Here are some numbered points:
[ 1.07 -2.31  0.20 -1.20 -0.16 -0.06 -1.60 -0.28 -1.39 -0.54  1.07 -1.16  1.21  0.56  1.07 -0.73
  0.66 -1.74  0.60  0.00  0.48  0.74 -0.25 -1.44 -0.30  2.46  1.73 -0.83  1.13  0.28 -0.64  2.43] 0
[ 0.95 -1.64  0.67 -0.08  0.09 -0.01 -0.22  0.45 -1.01 -0.40 -1.00  0.52  1.05  1.18 -1.05 -1.19
 -1.00 -1.00  0.74  0.79  1.49  0.21 -0.55 -0.81  0.55  0.21  0.65  0.19  0.12  0.68 -0.37 -0.37] 1
[ 0.66 -2.46 -0.49 -1.35 -0.41 -1.06 -0.24  0.18  0.13 -0.13  1.99 -0.34 -1.27 -1.68 -1.28 -1.69
  0.60 -0.43 -1.09 -0.82  0.39 -0.49  0.03 -1.62 -1.83  1.75 -1.09  0.85 -0.14 -0.46 -0.11  0.79] 2
[ 0.08 -0.02 -0.14  0.76  0.85  0.53  2.48 -0.49  1.20  1.32 -2.38 -1.41  1.88  1.12  2.21  0.05
  0.44  0.20 -0.54  0.38 -0.84  2.59 -1.28 -1.41  1.56 -0.13 -1.24 -2.90 -0.56 -0.46 -0.92 -0.01] 3
[ 0.11  0.59 -1.03  0.92 -0.12 -0.43  0.99  0.15  0.27  2.85  1.96  0.46  2.81  1.36 -0.95  2.01
  0.51 -1.43 -1.26  2.14 -0.20  1.08 -3.64 -1.47  0.63 -1.40  2.20 -0.57 -1.91 -0.21 -0.96  1.61] 4
[ 0.50 -0.75 -1.90  0.84 -0.46 -1.12 -0.93 -0.71  0.86 -0.15  0.88  1.77 -2.62 -1.48 -0.13 -0.12
 -0.93  1.42 -0.11  0.37  0.78 -0.86  1.22 -0.38 -0.73 -0.26 -0.06  0.37  0.58 -0.09 -1.47  1.32] 5
[ 0.72 -1.01 -0.58 -0.21 -1.17  0.42 -1.36  0.72 -0.09  0.94  2.26 -0.03 -0.46 -1.28 -0.40 -0.39
  1.57 -0.93 -0.26  0.56  0.44  0.70 -1.19 -1.25 -1.97  1.07  1.51  1.03  0.80  0.63 -0.49  1.41] 6
[-0.36  1.58  0.75 -1.07  2.83 -0.20  1.05  0.31 -1.32  0.39  0.39  0.67  0.69  1.70  0.48  0.51
  1.21  0.49 -2.14  0.26 -1.45  1.41 -1.17 -0.12 -0.01 -0.84  0.48 -0.76 -0.66 -0.04  1.96  0.75] 7
[-1.27  1.12  1.75  0.15 -1.16 -0.66 -1.00  0.37 -0.36 -0.06  1.71 -0.90  0.11  0.16 -0.71  0.97
  2.49 -0.87 -1.08 -0.45 -1.34  0.20 -0.53  0.24 -1.35 -0.48  0.53  1.60 -0.53 -0.34  1.99 -1.12] 8
[ 0.10  0.45 -0.05 -0.32 -0.38  0.36 -0.64  0.88 -0.28 -0.64  0.25 -0.78 -0.51  0.14 -0.41  0.07
  1.42 -1.66 -0.68 -0.92 -0.43  0.69  0.83  1.11 -0.02  0.46 -0.33  0.53 -0.51 -0.43  1.29 -1.09] 9
[-0.64  1.24  1.00  1.41  0.88 -0.40 -1.36 -0.50  0.63  1.15 -0.17 -1.98 -2.40 -1.36  3.40  0.73
  2.21  2.04  0.06 -1.82 -2.94 -0.26  1.90 -0.44 -1.62  0.56 -1.16  0.38  1.11  1.68 -0.15 -0.01] 10
[-0.98  0.63 -0.43  1.42  0.42 -1.09  0.25  0.30  1.97  1.58  2.57  0.28  0.51 -0.39 -0.92 -0.01
 -1.34  0.92 -0.33 -0.55 -0.68 -1.63 -0.96  0.03 -0.17 -0.49  0.65  1.43 -0.70  0.06 -0.56  0.95] 11
[-1.04  1.14  0.85  1.40  0.95 -0.16 -1.82 -0.98  0.85  0.83 -0.26 -2.11 -2.19 -1.70  3.19  1.00
  1.94  1.93  0.26 -1.52 -2.99 -0.07  2.15 -0.73 -1.53  0.72 -1.37  0.62  1.51  1.78 -0.41  0.37] 12
[-0.54 -2.30 -0.09  1.33 -0.61 -0.50 -0.89  0.23  0.85 -0.10  0.22 -1.36 -0.33  0.05  0.56 -0.22
 -0.59 -0.57  0.60 -0.17 -0.18 -0.40  1.13 -0.19  0.93  0.82 -0.48  0.06 -0.25  0.54 -1.25  0.64] 13
[ 0.49  1.09 -0.37  0.07  0.22  0.59  1.01  0.19 -0.12  1.84  1.48  1.65  0.35 -0.99 -0.10  1.03
  0.42 -0.38 -0.07  1.92  0.51  0.45 -2.88 -1.98 -1.28 -1.10  2.59  0.52  0.77 -0.51 -1.11  1.35] 14
[-0.02 -0.78  0.54  0.33 -0.25  0.61  0.64 -0.16  1.43  0.38 -0.61  0.29 -1.08 -0.15 -1.07 -1.80
  0.06  0.85  0.11 -0.41 -0.06  0.05  0.63  0.05  0.30  0.15 -1.55 -0.16 -0.49 -0.66 -0.59 -0.38] 15
[ 0.67 -1.71  0.39 -0.22  0.07  0.20 -0.22 -0.01 -0.89 -0.64 -1.09  0.39  0.91  1.05 -1.15 -1.45
 -0.62 -1.04  0.91  0.80  1.32  0.03 -0.63 -0.62  0.37  0.71  0.88  0.52  0.40  0.76 -0.62 -0.59] 16
[-0.56 -0.65  0.23  0.89 -0.52 -0.81  1.04  0.27  1.29  0.67  0.45  0.35 -0.40 -0.77 -0.27 -0.35
 -0.64 -0.27  0.47 -0.26 -0.24 -0.28  0.86  0.28  0.53 -0.70 -0.62 -0.96  0.71  0.37 -0.95 -0.40] 17
[-0.97 -1.27  1.79  0.64  0.55 -1.35  1.21  0.03  0.66  0.00  2.01 -0.64 -1.92 -2.29 -0.53 -1.06
 -0.56  1.89 -0.57 -0.92 -0.83  0.09  0.89  0.38 -0.23 -1.02 -1.22 -0.39  1.13 -0.56 -1.97  0.46] 18
Which five points above are nearest to each new point? Their numbers follow each, nearest first.
[ 0.20 -0.38 -0.04  0.71  0.89  0.77  2.48 -0.33  1.34  1.32 -2.77 -1.24  1.50  1.37  2.29 -0.18
  0.69  0.27 -0.77  0.13 -0.87  2.16 -1.35 -1.43  1.39 -0.34 -1.64 -3.04 -0.46 -0.69 -0.89  0.10] 3 15 17 7 13
[-0.21  1.97 -0.99 -0.07  0.17  0.16 -2.24  0.51  0.05 -0.63 -1.16  0.67 -0.88  1.48 -0.11  0.69
 -0.17  0.18  0.18 -1.04 -0.01 -0.67  1.37  1.60  0.50  0.53 -0.02  1.08 -0.11  0.37  1.91 -1.10] 9 15 8 17 13
[-0.81 -1.45  1.74  0.47  0.43 -1.32  1.03 -0.23  0.40  0.03  2.05 -0.27 -1.46 -2.17 -0.48 -0.96
 -0.55  2.04 -0.23 -0.97 -0.85 -0.02  0.95  0.34 -0.09 -0.98 -1.02 -0.25  1.16 -0.65 -1.78  0.68] 18 17 15 5 13
[-0.38  0.07  0.72 -2.05  0.83  0.71 -0.18 -0.76 -1.88 -0.43 -0.94 -0.05 -0.73  0.70  0.34  0.18
  1.72 -1.21 -0.45 -0.41 -0.06  0.85  0.39 -0.90 -0.34  2.15 -0.39 -0.80  0.69  0.26  0.94 -0.78] 9 16 1 7 0
[-0.34 -1.88 -0.05  1.17 -0.59 -0.69 -0.76  0.37  0.78 -0.64  0.16 -1.46 -0.13  0.34  0.43 -0.14
 -0.85 -0.60  0.64 -0.57  0.08 -0.58  1.05  0.25  0.67  0.68 -0.88 -0.37 -0.21  0.41 -1.14  0.52] 13 17 15 1 16
[ 0.39 -0.61  0.53 -1.59  0.68 -0.56 -0.35 -0.50 -2.36 -1.94  0.75 -1.18 -1.14 -0.48 -0.27  0.07
  0.86 -0.60 -0.37 -0.33 -1.18 -0.90  0.69  0.24 -0.35  0.56 -0.94 -1.11 -0.40 -0.74  1.62 -0.07] 9 2 8 15 13
[-0.01 -0.25  0.95 -1.63  0.42  0.57 -0.32 -0.83 -1.91 -0.48 -0.70  0.03 -0.98  0.95  0.20 -0.08
  1.91 -1.17 -0.33 -0.20 -0.06  1.48  0.74 -1.04 -0.19  1.76 -0.12 -0.90  0.45  0.32  1.19 -0.75] 9 16 1 0 7
[-0.69 -0.66 -0.02  1.17 -0.46 -0.51  0.95 -0.12  1.24  0.96  0.35  0.39 -0.69 -1.01 -0.37 -0.45
 -0.80  0.12  0.70 -0.19  0.26 -0.31  0.95 -0.06  0.83 -0.78 -0.55 -0.72  0.64  0.08 -1.32 -0.49] 17 15 13 18 5
[-0.16 -0.65 -0.25  1.47 -1.59  1.19  1.12 -0.87  1.86  1.14 -1.12 -0.44  1.55  0.79  2.09  1.14
  0.92 -2.20  1.61  0.65  0.09  1.39 -0.19 -1.54  1.00 -0.33  0.47 -1.75 -0.93 -0.58 -2.55 -0.46] 3 17 13 1 15
[ 0.56 -0.57 -2.14  0.52 -0.34 -0.91 -1.09 -0.55  0.92 -0.13  1.38  1.75 -2.50 -1.12 -0.55  0.11
 -1.11  1.54  0.14  0.39  0.87 -0.92  1.44 -0.20 -0.58 -0.12 -0.28  0.72  0.72 -0.27 -1.51  1.32] 5 17 15 13 11
[-0.56  0.28  1.18 -0.48  1.60 -0.91  1.02  0.29  0.60  0.42  2.06  2.46  0.46 -0.82 -1.81 -0.73
 -3.29  0.89  0.17  0.08  0.19 -1.19 -0.59  0.69  0.97 -1.06  1.37  1.11  1.48 -0.04 -0.83  1.88] 11 17 18 5 1
[ 0.27  0.78  0.86  0.57 -1.53  0.22 -1.26  0.07 -0.18 -1.28  0.98 -0.65 -0.94 -0.80  0.87 -0.15
  0.93 -2.31  1.72 -0.88 -1.35 -0.57  1.60  0.68 -0.53 -0.33  1.38  0.22  0.58 -0.02  0.33  0.34] 9 13 17 8 6
[-0.53  1.12  0.32  1.68  0.25  0.11  1.13  0.27  1.06 -0.32 -0.54 -0.57 -0.42 -1.60  1.77  0.18
 -1.60  2.07  0.61 -0.33  0.21 -0.52  0.43  1.00  0.77 -1.43 -0.70  0.10  0.61 -0.34 -1.57 -0.76] 17 15 18 13 11
[-1.17  1.15  1.66 -0.26 -0.48 -0.75 -1.08  0.40 -0.98  0.00  1.82 -1.14  0.12 -0.10 -1.06  1.07
  2.34 -1.13 -1.42 -0.27 -1.30  0.37 -0.66  0.21 -1.40 -0.24  0.44  1.51 -0.45 -0.06  1.76 -1.19] 8 9 7 6 11
[-1.56  2.62  1.30  0.72  1.97 -0.29  0.30  1.03 -0.35  1.66 -1.92  0.34  1.90  2.83  0.98  1.73
  0.28  0.17  0.14 -0.54 -1.56  0.26 -1.28  0.31  1.35 -1.38  0.95  0.04  0.14  1.72  1.06  0.35] 7 3 9 8 17
[-0.15 -1.73  0.18  1.37 -0.66 -0.46 -0.43  0.95  1.18 -0.26  0.09 -1.09 -0.10  0.04  0.86 -0.22
 -0.80 -0.32  0.34 -0.43  0.18 -0.32  0.98  0.09  0.73  0.39 -0.90 -0.21 -0.34  0.06 -1.39  0.09] 13 17 15 1 9
[-1.46  0.27  0.77 -0.45 -0.13  0.01  1.49  0.92  0.40  0.84  0.88  0.11  1.27 -0.33  1.03  0.63
 -0.34 -0.21  0.49  0.45  0.10 -0.24 -0.92  1.77  0.64  0.15  0.54 -0.58 -1.33  0.14 -1.15 -0.28] 17 11 13 15 9
[-0.40  2.36 -0.02 -1.44  1.74  0.09  1.25 -0.12 -0.50 -1.37 -0.77  1.95  1.18  1.39  0.15  1.24
  0.08 -0.40 -0.78  0.38 -0.35  0.64 -0.19  0.95  0.05 -1.63 -0.02 -0.20  0.09 -0.83  2.23 -1.14] 7 9 8 1 17
[-1.01  1.07  1.82 -0.31 -1.03 -0.61 -0.26  0.49 -0.78 -0.38  1.83 -1.01  0.25  0.04 -1.15  0.99
  2.24 -1.03 -1.44 -0.56 -1.41  0.30 -0.84  0.52 -1.70 -0.23  0.05  1.69 -0.71 -0.55  1.89 -1.25] 8 9 7 6 11
[-0.09  2.37 -0.77 -0.38  0.03 -0.13 -1.95  0.46 -0.38 -0.61 -1.31  0.52 -0.74  1.87 -0.55  0.98
 -0.08  0.34  0.03 -1.43  0.11 -0.53  1.69  1.69  0.44  0.26 -0.31  1.12  0.05  0.91  2.41 -1.26] 9 8 15 17 1
[ 0.81  1.49 -0.03  0.36  0.54  0.60  1.03  0.49 -0.37  1.83  1.66  1.91  0.59 -0.86 -0.43  1.11
  0.48 -0.58 -0.11  1.89  0.36  0.49 -2.91 -2.10 -1.38 -1.15  2.34  0.22  0.54 -0.18 -1.02  1.03] 14 4 6 11 7
[ 0.57  1.19  0.11  0.12  0.32  0.82  0.62  0.56  0.01  2.10  1.74  1.85  0.60 -1.24 -0.06  0.78
  0.56 -0.25  0.14  1.98  0.47  0.45 -2.70 -2.11 -1.11 -1.51  2.60  0.63  0.40 -0.34 -1.18  1.21] 14 6 4 11 1
[ 0.67 -0.71  0.59 -1.81  0.63 -0.30 -0.20 -0.84 -2.07 -1.58  0.44 -1.08 -1.32 -0.92 -0.13 -0.48
  0.58 -0.25 -0.31 -0.09 -0.97 -0.73  0.85 -0.18 -0.67  0.65 -0.83 -1.18 -0.45 -0.58  0.90  0.09] 9 2 15 13 17
[-1.94  0.03  0.55 -0.18 -0.32  0.12  1.39  0.59  0.57  0.65  0.73 -0.38  1.39 -0.34  0.85  1.00
 -0.32 -0.31  0.37  0.42  0.13 -0.32 -0.71  1.60  0.80  0.24  0.54 -0.68 -0.90  0.35 -1.24 -0.32] 17 13 11 15 9
[-0.31 -0.39  1.19 -2.16  0.50  0.67 -0.30 -0.97 -1.90 -0.58 -0.59 -0.26 -0.17  0.77  0.44  0.04
  1.87 -1.34 -0.33 -0.34 -0.01  0.88  0.55 -0.76 -0.36  2.21 -0.08 -0.86  0.48  0.00  1.05 -0.40] 9 0 16 1 7
[-1.09  1.11  1.59 -0.01 -1.00 -0.40 -0.83  0.30 -0.76  0.06  1.86 -0.95  0.03  0.03 -1.05  0.95
  2.37 -0.91 -0.94 -0.34 -0.99  0.33 -0.74  0.39 -1.22 -0.32  0.45  1.76 -0.52 -0.40  1.97 -1.18] 8 9 6 7 11
[ 1.24 -0.10 -1.37  1.84 -0.04 -0.96 -0.91  0.62 -0.58  0.90  0.75  1.17 -0.97 -0.70 -2.50 -0.26
 -0.61  1.73 -0.08  1.08  0.78 -0.14 -0.73 -0.50 -0.21 -0.57  1.27  1.85  0.59  0.71 -1.24  1.01] 5 11 6 14 1
